In the rows, zero is written as 128.
Z: rows in 4 groups, each row roughly a mix of its group's directions (some rows in no group):
Z (158 x 12):
[[106 136 111 153 102 103 131 107 187 140 135 153]
 [136 123 131 179 110 144 166  96 131 110 164 143]
 [167 106 138 149 156 155 130 124 139 185 129 140]
 [128 114 133 116 127 175 127  83 146  89 152 150]
 [108 173 149 101 103 127  74 139 115 126 123 121]
 [ 96  84 132 116  99 168 116 147 124 122 119  92]
 [127 158 124 142 123 148  81 119 120  90  88 151]
 [118 126  87 133 105 153 165 157 102 110 115  94]
 [163 151 136  90 141  99 118 112 138 134  80 107]
 [127 128 147 124 126 144 116 175 131 173  80 144]
 [143 163  91 141  99 132 115 184 137 126 122 112]
 [130 100  97  97 161 115 151 124 114  77 125 112]
 [132 132  63 162 141 145 112 121 152 146 149 134]
 [162 162 140 133 150 158 130 153 115 156 145 170]
 [155 113 126 114  96 143 134  83 135  84 158 116]
 [128 133 152 119 146 108 127  96 158  74 163 118]
 [111 153 132 106 157 130 145 114 144 179 146  87]
 [109  88 147 109  77 106 113 107 128 112 103 114]
 [119 118 152 113 152 118  97 120 170 171 118  95]
 [158  98 146  81 156 140 163 121 128 128 155 146]
 [154 165 118 131 144 129 161 149  89 141  84 135]
 [151 152 123 128 153 176 151 151 100  89 138 125]
 [145 169 137 120 151 158 116 159  95  86 125 125]
 [163 128 142 160 141 118 172 145 100 147 137 166]
 [146 155 122 161  96 102 172 124 121 151  95 127]
 [145 166 105 112 105 131  88  98 127 106  94 110]
 [118 174  82 104 105 109  99 116 114 145 112 129]
 [156 133 102 122 126 149  83 161 143 170 151 123]
 [160 126 142 152 128  72 127 151 107 134 155 157]
 [166 136 111 135 119 141 181 120  92  94 131 113]
 [130 165 127 185 159 137 117 132 121 112 107 160]
 [124 109 136 134 124 179 134 158  87  93 129 151]
 [113 138 133 128  94 121  99 106  79 163 119 158]
 [120 119 161 160 123 127 173 118 132 169 132 165]
 [167 172 127 102 141  98 111 139 116 161 144 152]
 [107 101 124 148  97 154 121 178 106 134 129 164]
 [124 125 146 160 106  77 124 109 136 171 152 140]
 [111 108 103 103 106 115 115 120 166 124 180 102]
 [143 144 140 164  92 123 156  87 164 124 146 115]
 [123 103 156 139 164 167 116 161 116 139 124 169]
 [133 132  87  70  89 131 119 111 130 111 110 132]
 [185 141 174 125 118  99 153 128 120 138 138 138]
 [141 111 140 136 136 112 152  99 105  71 132 166]
 [126 108 193 138  95 110 138 128 112 111 151 114]
 [148 150 124 120 104 131 103 126 135 128 129 201]
 [106 135  90 151 124 129  71 162 131 147 128 112]
 [134 140 111 133 106 187 101 153  97 129 109 148]
 [152 138 134 137 169 108 125 154 181 160 134 116]
 [127 171 128 138 138 136 154 104 110 148 125 187]
 [135 135  62 145 124 139 110 105 164 136 135 109]
 [178  85 118 140 136 166 103 104 118 132 123 136]
 [132 155 154 122 161  70 150 116 119 107 151 124]
 [126 156 136  93 160 145 134  79 124 106 125  94]
 [107 133 144 159  89 138 113 109 162 132  91 161]
 [107  86 162 164 101 117 107 122 158 111 114 115]
 [138 147 133 110 173 126  99 102 129  82 154 145]
 [177 151 136 164 144 103 104 111 129 141 161 114]
 [115 168 159 126 111 123 116 116 122 126  64 117]
 [129 151 109 105 103 140 143 191 122 115 124  97]
 [ 91 110 127 154  85 121 117 171 141 115 153 110]
 [146 150 106 127 118 125 103 109 152 190 113 108]
 [125 154 141 108 116  95 105 181 165 134 145 129]
 [108 148 109 102 128 142 139  56 130 129 121 139]
 [171 100 159 141 170 143 109 134 110 123 160 125]
 [100 136 108 165 142 144 132 116 154 120 102 182]
 [108 107 137 142 133 131 151 173 120  84 144 168]
 [115  74 134 142 104 149 138 140 115 179 138 118]
 [135 118 160 176  98  92 156 116 118 153 143 129]
 [142 139 151 183 105  96 140 140 136 153 115 157]
 [ 89 123 132 120 161 125 129 166  85 104 103 145]
 [147 103 120 104 162 125 173 143 103  99 152 151]
 [124 109 131  87 115 169 140 105 120 113 118  77]
 [165 154 115 134 133  88 124 147 121 125 180 150]
 [126 168 130 160 121 106 108  95 149 151  84 121]
 [139  77 144 109 153 177 119  98 137 130 138 133]
 [134 112 102 167 154 121  84 104 139 113 130  90]
 [ 88 103 167 109  87 152 138 117 126 105 139 110]
 [108 123 141 134  98 155 148 152  85 126 143  81]
 [174  90 159 120 147 123 127 103 136 122 166 108]
 [177 130 122 169 160 152 140 100 130 127 150 146]
 [168 149 143 131 151 120  84  97 129 152 103 153]
 [103 137 126  97 171 136  95 101 107 167 135 122]
 [122  92 162 125 128 158 155 139 100  99 167 141]
 [127 136 168 131 104 106 112  93 165 170 119 117]
 [143 111 126 127 137 102 164 104 147  68 136 107]
 [124  66 123 151 128 131 167 137 160 124 142 146]
 [113  83 146 136 109 139 129 105 179 115 155 109]
 [ 97 154 124 167 155 133 155 135 146 172 112 147]
 [116 106 111 186 101 119 152 113  96 150 127 132]
 [147 116 125 122 182 122 122 103 158  91 149 155]
 [139 166 145 118  88 105 100 134 142 159  96 109]
 [147 120 128 134 182 150 132  99  80 139 141 144]
 [111 165 103 148 126 140  96 108 141 131  75 111]
 [167 172  94 124 104 101 115 112 129  97 137 134]
 [111 108 117 139 108  65 129 104 155 113 153 119]
 [ 97 140 137 182 143 151 144 111 154 137 107 160]
 [132 163 168 132 107 123 110 109 134  82  92 139]
 [126 123 112 143 132 136 181 130 112  90 151 171]
 [149 145 140 121 137 139 110  96  91  78 109 158]
 [ 76 131 175 168 104 132 120 128 115 133 121 139]
 [126 138 112 137 134 131 154 143 128  65 135 175]
 [118  73  96 121 149 167 104 113 140 139 140 143]
 [121 100 154 140 117 150 124  84 133  88 137  88]
 [ 74 134 113 141 166 121 109 116 122 156  91 134]
 [158  88 115 147 101 118 167 106 114  99 137 107]
 [121  93  85 137 161 143 123  92 141 138 104 158]
 [119 109 131 123 138 147 135  65 123 156 123 170]
 [123 138 181 158 112  90 126 156 103 144 134 145]
 [132  88  75 105 112 169 124 110 126 146 132 122]
 [117 123 113 143 108 173 128 170 100 114 127 170]
 [100 117 143 114 130 106 120 125 152 187 136  89]
 [118  81 137 156 108  83 140 147 138 133 138 162]
 [129 129 121 174 146 112 183  96 122 114 139 148]
 [151  92 115  90 127 151 104 125 178 133 138 146]
 [104 164 162 161  92  95 103 140 115 121 118 134]
 [104 140 155 103 152  85 145  82 121 130 145 112]
 [133 157 127 174 142 140 100 159 122 123  82 147]
 [104 160 134 153 110 118 148 177  96 122 109 104]
 [164 103 175 122 153 136 152  87 129 113 143 127]
 [110  92 178 144 119 116 130 151 101 115 167 130]
 [119 152 116 164 137 139 145  85 171 112 156 143]
 [ 96 126 111 176 127 118 122 123 157 116  90 164]
 [103 176 108 116 115  82 126 159 139 143 122 109]
 [107 112 165 168 124 106 129 153 145 165 119  98]
 [159 141 130  63 111 143 110 143 101 143 140 121]
 [158 105 134 155 115 125  90 140 122 113 168  87]
 [122  67 107 158 105 150 118 137 135 130 160 139]
 [101 110 138 137 126 133 113  68 157 116 113  93]
 [147 151  73 139 167 106 145 113 140 135 107 149]
 [118 109 128 129 152 134 119  49 127 116 136 131]
 [100 135 104  84 152 150  93 124 131 163 102 124]
 [104 143  76 186 134 143 114 130 126 120 126 136]
 [127 139  93  94 168 137  82 110 139 124 125 156]
 [136 108 172 109  71 126 109  99 130 117 132 112]
 [110  69 121 137 148 141 151 139 106 101  95 118]
 [156  96 161 100  98  93 113 146 101 133 149 134]
 [ 99 102 121 108 120 124 167 122 166 171 149 112]
 [121  96 147 117 138  85 116 164  89 139 124  97]
 [152  77 136 161 117 144 158 153 100 142 145 132]
 [ 79 143  99 123  87 104 129 125 128 116 128 168]
 [ 94 135 169 147 149 126 153 123 136  89  96 104]
 [130 123  86  85 126 128 125 142 168 137 156  93]
 [157 161 120 129 114 139  90 105 148 135  90  91]
 [114 126 100 121 153 101 183 111 137 130 127 169]
 [124 170 130 160 129  84  98 147 134 151 123 158]
 [ 85 150 126 160  91  84 127 138 120 121 104 123]
 [103 156 119 186 134 114 144 116 158 142 110 154]
 [145 143  99 103 139 142 142 151 108 132 112  66]
 [133 164 132 135  92 117 138 128 111  67 140 107]
 [119 101  81 113 142 131 138 171 118 123 170 144]
 [110 109 176 158 169 146 142 134 130 100 104 132]
 [136 149 104  91  89 145 107 161 151 110  99 126]
 [106 100 171 112 134 164 111  94 154 153 138 123]
 [101 158 114 118 127 117 135  81 120 151 131 179]
 [ 94 121 100 116 161 150  90 151  99 148 155 125]
 [112  81 127 135 118 137 168 161 139 108 150  94]
 [127 128 125 133 111  93  84 124 164 177 108 130]
 [175 164 109 129 155 126 150 127  96 116 160 146]]
one row of each group, then the others: which group is each in?
[133 105 118 154 116 142  81 121 136 110 153  77]
E
[138 107 146 130 120  98 110  65 114 138 112 157]
V
[132 130 143  84 142 108 111 160  91 158 146  98]
N
[ 86 134 152 148 146 154 131 141  77 127 111 103]
W

[111 146 103 151 151 142 161 149  86 106  94 116]
W
[116 153  82 165 163 127 130 137 123 143 111 166]
E
[153 112 157 143 140 142 121 165  92  80 127 145]
V
[121 147 104 102 172 142  91 101 112 145 105 151]
W
[ 85 142 133 151  79 110 111 147 145  98 114 113]
W
[140 111 144 154 154 120 155 161 121 101 147 178]
V
[ 87 101 144 124 145  88 156 133 168 127 151 133]
V
[152 134 131  83 136 158 103 125 101 119 177 115]
W
[114  94 104 105 123 133 100  92 146 168 159 125]
W
[139 106 104 137 129 106 135 118 161 183 105 159]
W
[125 101 125  91 140 142 186 120 125 108 152 154]
E
[112  89 110  94 134  83 137 124  98 109 134  99]
N
[111 154 150 161 175 147 125 153 133 168 136 141]
N
[158 141 160 174 129  81 106 138 118 147 134 127]
E
